In the rows, 128 means zero.
Where one turn sends some rows of the set: a few examples, then the rows asked:
pegen: [118  94 145 110 107 121 133 102 126  98 105 143 139  95 108 159 103 130
 126 127 146 146 126 134 117 143 141 106  94 116 146 132  95 104 138 120
 114 114 123 119 131 160 130 139 134 141 145 125 137 117 138 134 128 151
 110]
Bopiz: [114  94 148 112 132 120 106 103 128 102 115 157 140 102 103 150  92 114
 136 133 132 140 147 141 116 129 139 117 117 116 116 132 123 106 126 128
 110 131 120 107 112 149 128 116 139 138 128 129 119 122 174 116 115 147
 105]
Ziku: [114 156 115 137 116 150 113 142 153 119 150 125 136 126  99 158 131 130
 146 126 134 110 139 126 118 133 144 127 135 162 116 112 134 147 108 175
 127 127 125 133 114 118 143 152 157 111 113 152 136 113 117 130 133 139
 136]
kole: [141 137 160 108  96 140 113 109 152 119 159 104  90 150 133 140 113 156
 119 140 153 120  96 124 108 130 154 130 121 162 111 139 135 111 159 154
 112 100 130 105 140 113 130 133 151 100 173 130 136 146 131 127 121 136
 102]
luto: [130 139 146 117 129 142 114 116 129 124 172 137 107 150 127 148 127 111
 154 136 159 111 122 158 123 126 152 120 121 143  94  94 144 127 120 137
  93 112 116 109  99 117 160 140 122 113 131 132 122  81 138 157 119 140
 112]
Fup: [141 149 148 118 112 132 122 120 132 108 167 136 110 147 124 162 134 109
 139 133 135 102 110 154 122 128 135 112 129 151  94 100 137 131 120 147
  89 105 112 110  98 103 148 145 136 103 142 131 129  95 128 161 126 142
 107]
dar: [104 149 110 151 123 148  99 121 143 110 151 132 134 138  98 142 121 124
 162 122 123 119 129 124 124 126 142 138 140 153 105 108 131 148  98 159
 115 123 116 126 112 135 152 135 161 104 124 151 131  99 112 132 142 130
 135]
sobu: [139 137 153 125 120 130 119 114 121 118 169 137 107 153 126 160 120 115
 141 140 146 115 115 158 132 135 149 119 116 145  91  95 148 129 121 150
  90 112 115 113  99 114 153 137 129 120 124 136 126  82 134 169 126 134
 112]
Gitu: [120 110 160  93 123 105 141 129  95 119 115 128 137 121 111 149 112 126
 127 120 152 130 114 134 133 123 130 113 117 133 130 130 104 111 128 141
 133 100 134 106 143 153 118 109 130 163 132 146 128 122 149 147 109 144
 136]
sase: [118  91 155 108 117 122 149 103 139 109 116 126 140  99 114 166 117 121
 129 123 144 153 127 131 123 139 149 108 102 126 144 137 107  95 136 116
 113 123 124 118 128 161 129 131 131 142 157 123 144 120 134 133 132 160
 112]
Toniz: [133 135 162 118 100 142 114  95 138 106 154 102  96 160 131 136 106 153
 128 137 153 115  88 120 120 134 147 142 124 159 107 132 127 112 149 131
 103  92 119 106 142 136 139 129 148 103 192 131 134 132 121 142 141 131
 111]
dav: [123 102 148 105 130 104 107 115 104  98 116 147 120  95  97 148 113 128
 160 132 122 152 115 125 118 139 145 116 129 122 121 144 113 113 124 137
 125 112 129  98 121 126 126 113 163 146 130 163 137 109 153 137  90 125
 122]
Luf: [125  99 140 124 114 121 113 102 144  99 108 102 117  94  94 140 120 134
 146 148 112 154 129 117 118 135 157 111 126 126 144 136 106 117 120 105
 119 101 133 131 135 148 113 128 157 134 160 154 127 114 124 141  97 136
 129]
nozag: [139 136 147 114  99 146 108 105 144 114 147  97  90 150 139 147 106 150
 131 136 160 123  86 111 114 129 151 141 128 155 109 151 129 113 153 146
 110  87 131 113 136 123 127 127 138 117 178 133 130 141 128 140 138 142
 100]
Buta: [131 134 105 131 105 116 103 121 155 141 165 138 133 135 116 142 128 140
 155 121 128 162 109 142 116 127 176 137 106 150 127 116 128 125 142 162
 102 101 102 132 124 115 145 130 163  85 125 131 135 122 114 108 122 138
 126]
miki: [137 134 113 120 116 111 101 121 148 143 157 130 113 140 106 140 123 133
 164 121 127 170 113 137 117 123 185 141 114 152 137 130 120 126 142 145
 109  95 108 130 119 116 142 139 157  89 122 122 151 123 111 108 117 144
 128]
munub: [126 140 105 141 104 122 101 108 146 138 157 141 121 142 105 144 118 138
 154 116 118 152 115 130 114 122 172 143 115 152 137 129 114 114 146 154
 108 104 109 125 125 121 149 135 162  77 132 125 148 123 114 104 132 132
 124]
lut: [121  98 137 113 129 101 110 111 103 104 112 150 108 107 101 151 113 124
 157 135 116 153 115 128 121 126 146 115 125 137 141 140 104 118 129 141
 135 116 127  99 120 127 130 105 161 130 134 164 123 101 154 134  90 130
 114]
govu: [126 170 158 101 111 148 115 119 138  99 162 124 132 143 129 155  94 129
 114 150 152  92 123 122 144 146 144 133 134 165 110 115 146 116 138 140
 102 123 116 124 130 156 120 152 130 103 155 139 141 118 150 135 135 130
 137]
bavef: [ 95 145 101 131 127 144  99 128 147 115 147 141 124 129 107 157 125 120
 162 130 136 122 126 126 127 129 143 139 138 159 100 121 138 156 103 163
 131 127 114 135 112 131 146 132 151 119 116 154 137 109 114 124 135 145
 130]
Dapo: [129 127 141  99 101 135 113 111 140 117 154 112  86 153 140 142 105 147
 128 134 166 117  82 122 120 131 149 134 119 156 106 138 132 110 151 137
 117  87 120 112 138 133 126 130 138 118 186 135 138 143 121 134 143 141
 102]
dusa: [133 111 139 112 129 121 126 116 132 106 134 108 145 108 103 138 108 122
 140 139 128 124 140 143 115 112 146 123 126 104 110 123 130 122 113 123
 110 104 137 111 128 156 132 102 133 141 157 135  92 132 149 147  90 133
 142]
sokez: [127 108 160 101 119 112 141 128 101 108 111 136 131 107 104 147 110 137
 134 120 154 131 107 135 119 130 135 121 121 119 129 134 107 111 119 128
 117 103 139 105 151 147 121 109 133 159 130 145 135 128 144 153 110 127
 141]
rolo: [130 126 145 134 115 124 122 105 149 118 144 106 112 150 117 105  96 160
 135 130 154 149 113 124 115 147 172 144 132 188 144 112 106 135 131 154
 119 114 102 115 135 140 129 129 171 119 118 149 152 107 117 107 148 136
 107]
Dipuf: [118  94 139 121 141 123 117 105 138 101 131 146 140  94 118 151  98 107
 137 126 134 153 147 141 110 121 150 108 121 125 121 134 129 103 115 135
 115 137 125 105 105 156 126 112 136 135 141 138 126 117 173 113 118 147
 111]
kozag: [133 166 160  98 115 144 111 123 150 107 154 112 139 135 135 148  99 133
 116 160 167  97 109 123 138 153 155 132 137 174 116 115 140 120 133 140
  97 113 111 135 132 140 107 151 129 114 154 148 142 114 154 127 128 138
 130]
zun: [118 102 143 113 132 106 103 114 100 112 113 150 110 104 110 154 121 119
 146 131 124 158 114 134 122 128 144 105 127 141 132 138 104 112 131 140
 136 107 129 106 120 132 123 108 157 141 130 167 134 102 156 131  88 136
 117]
zeg: [132 132 149 136 104 118 129  97 148 103 144 106 113 151 118 116 111 161
 131 129 144 136 118 123 102 144 149 142 140 190 133 118 104 146 120 160
 133  99 104 114 129 140 127 128 166 110 125 138 151 133 125 107 151 139
 107]
moda: [126  89 153 106 103 120 145 101 133 104 114 127 135 101 106 164 111 132
 122 130 138 143 120 132 123 140 152 106 102 127 154 133 102  93 138 120
 113 126 121 118 131 164 136 136 127 136 163 125 134 113 137 132 127 153
 118]
Nal: [139 155 176 101 128 142 112 127 157  94 165 120 123 135 133 154  93 135
 120 161 156 100 120 122 140 152 146 124 141 186 114 101 127 132 129 152
 103 118 123 119 123 149 115 155 137 110 150 135 139 111 145 135 121 133
 122]
redef: [124 107 160  97 119 111 149 131  98 111 114 132 129 121 104 150 105 130
 128 127 150 119 114 131 135 123 129 121 121 133 142 125 108 111 121 133
 127 108 136 106 150 149 120 106 127 153 136 145 118 119 148 157 115 136
 134]
Dasoz: [106 150 103 133 120 155 102 136 151 113 141 127 130 129 108 156 122 122
 155 128 124 125 126 122 122 130 144 135 133 156 101 119 148 153 109 170
 124 123 125 130 110 136 145 132 160 122 107 154 127 113 108 142 139 138
 128]
gef: [108 148 114 142 120 152 103 135 145 112 151 135 138 135 118 149 126 123
 160 117 135 122 133 124 129 128 136 139 135 163 107 110 147 157 106 161
 117 121 109 137 119 124 139 137 155 120 117 158 119 102 119 138 144 142
 130]
beso: [134 110 135 116 141 122 125 116 129 108 132 105 140 111 102 132 103 121
 139 139 135 137 143 139 110 117 149 114 123 107 102 121 126 123 119 125
 108 100 137 104 131 152 115 105 128 151 153 138  99 134 145 145  90 140
 139]
dimev: [120 103 146 128 121 121 116 102 138 106 111 114 121  82  99 138 108 130
 145 136 114 156 137 116 120 137 155 105 122 116 132 140 111 119 128 107
 111  94 136 122 125 148 119 143 154 148 155 144 123 107 121 136  97 129
 126]
kugit: [124 102 137 126 129 127 117 104 138 103 110 101 119  95  92 144 123 130
 147 149 120 161 133 122 114 145 160 107 125 127 131 130 104 121 129 106
 117  98 131 123 134 147 112 125 151 144 155 153 128 115 118 144  91 145
 129]
dedut: [137 137 146 107 102 144 113 102 145 115 147 107 101 152 146 131 113 148
 132 133 155 121  78 120 112 132 152 142 121 168 117 139 127 121 157 140
 106  92 115 107 141 126 133 124 155 114 184 135 129 130 120 132 132 141
  90]
vaza: [147 147 149 119 124 134 122 125 125 116 172 131 120 150 129 160 118 116
 145 133 161 110 114 155 133 131 154 125 124 147  97  99 137 129 136 148
  80 119 105 113 103 105 155 143 130 117 143 138 120  80 135 159 122 140
 119]
rusab: [132 133 114 125 115 119 101 119 159 150 154 132 130 138 115 144 120 134
 161 124 119 160 108 137 114 125 185 135 109 151 142 121 117 120 138 160
  97  94 113 125 111 126 137 136 153  88 115 115 148 126 114 111 124 132
 120]
Buni: [139 159 166  98 121 145 109 120 142 101 166 117 136 130 142 161  94 136
 122 160 158 112 124 125 143 158 160 131 135 170 119 117 142 124 129 150
 100 107 118 133 123 155 113 155 119 112 145 135 139 120 158 138 125 135
 135]
toma: [139 124 127 140 117 114 111 127 163 141 166 136 118 142 110 151 121 139
 160 116 132 153 115 139 112 120 165 137 112 160 135 108 102 129 139 165
 103  94 115 119 119 114 147 135 155  85 124 111 134 124 106 115 125 133
 122]
kolu: [138 167 153  87 123 143 116 132 136 100 168 115 128 133 136 145  96 128
 120 155 170 105 122 132 138 152 157 132 142 166 117 111 145 126 132 135
 108 110 120 126 121 161 112 152 122 114 143 142 141 119 151 133 119 134
 139]
zamaf: [135 136 152 135 112 125 118  99 134 114 141 109 112 158 109 114  96 169
 140 139 155 143 116 116 118 147 162 151 128 185 148 117  93 123 133 147
 127 104 109 115 140 143 136 133 170 104 134 142 161 114 127 117 143 127
 119]
libu: [138 155 145 118 124 137 113 127 119 118 172 143 120 158 116 152 115 117
 151 140 145 108 121 152 135 123 143 127 119 141  99  92 136 119 127 147
  87 119 116 106 105 116 156 140 139  99 133 134 129  83 137 163 118 125
 127]
nuv: [135 127 145 137 112 115 124  90 137 120 133 101 113 157 116 113 102 161
 139 136 157 138 109 118 109 151 168 143 133 180 139 117  95 136 125 159
 129 103 111 113 120 144 132 130 159 129 123 139 157 111 128 114 150 134
  99]
baz: [116  92 142 122 131 119 111 106 138 105 128 146 139 100 101 149  93 110
 136 131 123 142 147 142 114 118 149 114 121 125 130 129 131 103 114 136
 114 143 119 104 107 153 132 113 132 129 132 138 117 111 174 108 115 143
 121]
Naf: [129 119 149 124 118 124 122  94 142 115 138 101 110 155 116 106 104 165
 146 132 161 145 121 115 111 150 172 136 123 185 138 115 104 137 124 146
 137 101 105 117 129 150 139 143 160 125 136 140 156 112 123 114 151 142
 106]
kip: [129 112 151 119 134 124 129 109 130 116 122 118 140  97 106 135 102 130
 133 133 133 133 144 138 115 120 151 120 131 108 105 132 126 126 123 117
 104 102 140 109 130 163 134 113 134 154 151 125  96 131 145 135  91 127
 137]

kole moves to Nal
lut moves to Luf
Now find these:
vaza moves to gef
dav moves to dimev
Dasoz moves to rusab
zun moves to kugit
Toniz moves to govu
miki moves to Naf

Where one turn sends some rows of the set: a few examples, then the rows asked:
gug: [112 134 118 103 135 107 143 161 144 125  97 133 148 161 129]
kuv: [140 144  96 124 128 124 134 135 134 107 141 141  98 119 130]
vid: [141 129  95 150 134 126 110 162 130 142 126 126 144 156 147]
Bofer: [124 140 138 103 134 138 151 159 151 147 118 148 156 134 166]
Bidol: [128 127 123  96 131 107 146 160 128 122  90 143 148 154 138]
Teraf: [131 127 108 149 121 151 141 144 131 162 135 138 105 132 158]
Kisi: [135 135  89 132 122 118 134 123 116 108 146 140 119 152 134]
piva: [121 134 134 101 122 103 143 157 140 128  97 140 154 149 150]
Gub: [134 138  98 137 106 106 120 144 131 145 103 129 101 144 149]
sopas: [123 122 132 116 128 144 157 157 144 158 111 161 159 139 145]
kig: [113 143  95 103 117 120 150 130 128 115 108 164 146 125 112]
zezun: [122 124 135 116 132 152 149 162 149 146 124 151 163 139 146]
tabap: [134 144 100 138 124 104 121 140 121 141 100 135  90 145 135]
pubu: [137 127 117 148 127 142 137 148 131 157 137 143  92 141 163]
dobu: [136 122 134 101 138 149 154 160 137 145 115 155 156 136 155]
lati: [140 142  87 132 141 140 133 131 124 120 161 141 127 150 143]
foruf: [119 152  96  99 133 145 158 131 136 132 122 166 137 111 124]
Sed: [122 128 131  89 123 131 171 143 141 142  98 151 109 130 142]
Zir: [120 148 110 106 140 142 162 124 140 136 136 160 150 133 120]
far: [142 140 113 144 130 148 129 143 129 162 128 146  98 126 155]
zit: [108 133 125 101 128 123 173 143 141 155  96 151 117 142 141]
Zudo: [142 138  95 145 124 123 108 154 121 150 119 135 136 151 169]
Botuz: [135 139  98 132 130 120 120 139 113  96 145 146 125 137 140]
paru: [142 146  99 126 143 144 131 142 125 113 157 149 118 124 152]
tuma: [143 136  91 129 126 137 142 123 136 122 155 140 106 135 129]
zov: [116 150  97 107 132 138 146 137 120 123 122 169 166 129 133]
lito: [148 124 107 152 133 125 111 162 132 142 130 132 130 158 151]
Miped: [120 141  89 136 121 107 135 142 128 140 108 123  90 153 142]
ter: [148 140 106 148 138 127 105 157 118 144 120 138 136 152 151]
sodul: [114 148 108 109 138 128 154 127 125 119 130 159 159 151 125]
zogos: [135 135 100 138 129 102 128 151 132 139 114 125  90 159 145]
pobif: [117 137 138  94 117 120 161 146 157 146 101 141 119 127 147]
Lebu: [100 132 131 105 122 131 170 143 147 144 106 147 109 137 140]
vunan: [113 142 111 109 124 124 163 114 138 122 122 160 136 135 107]
Pidi: [143 143 101 137 119 140 127 145 140 169 125 136 103 131 165]
Nune: [121 130 115 105 135 108 148 159 142 142  90 144 155 158 131]

Teraf moves to Lebu
far moves to Sed
Now find these:
Bofer moves to Pidi
lito moves to sopas
sodul moves to lati
foruf moves to kuv

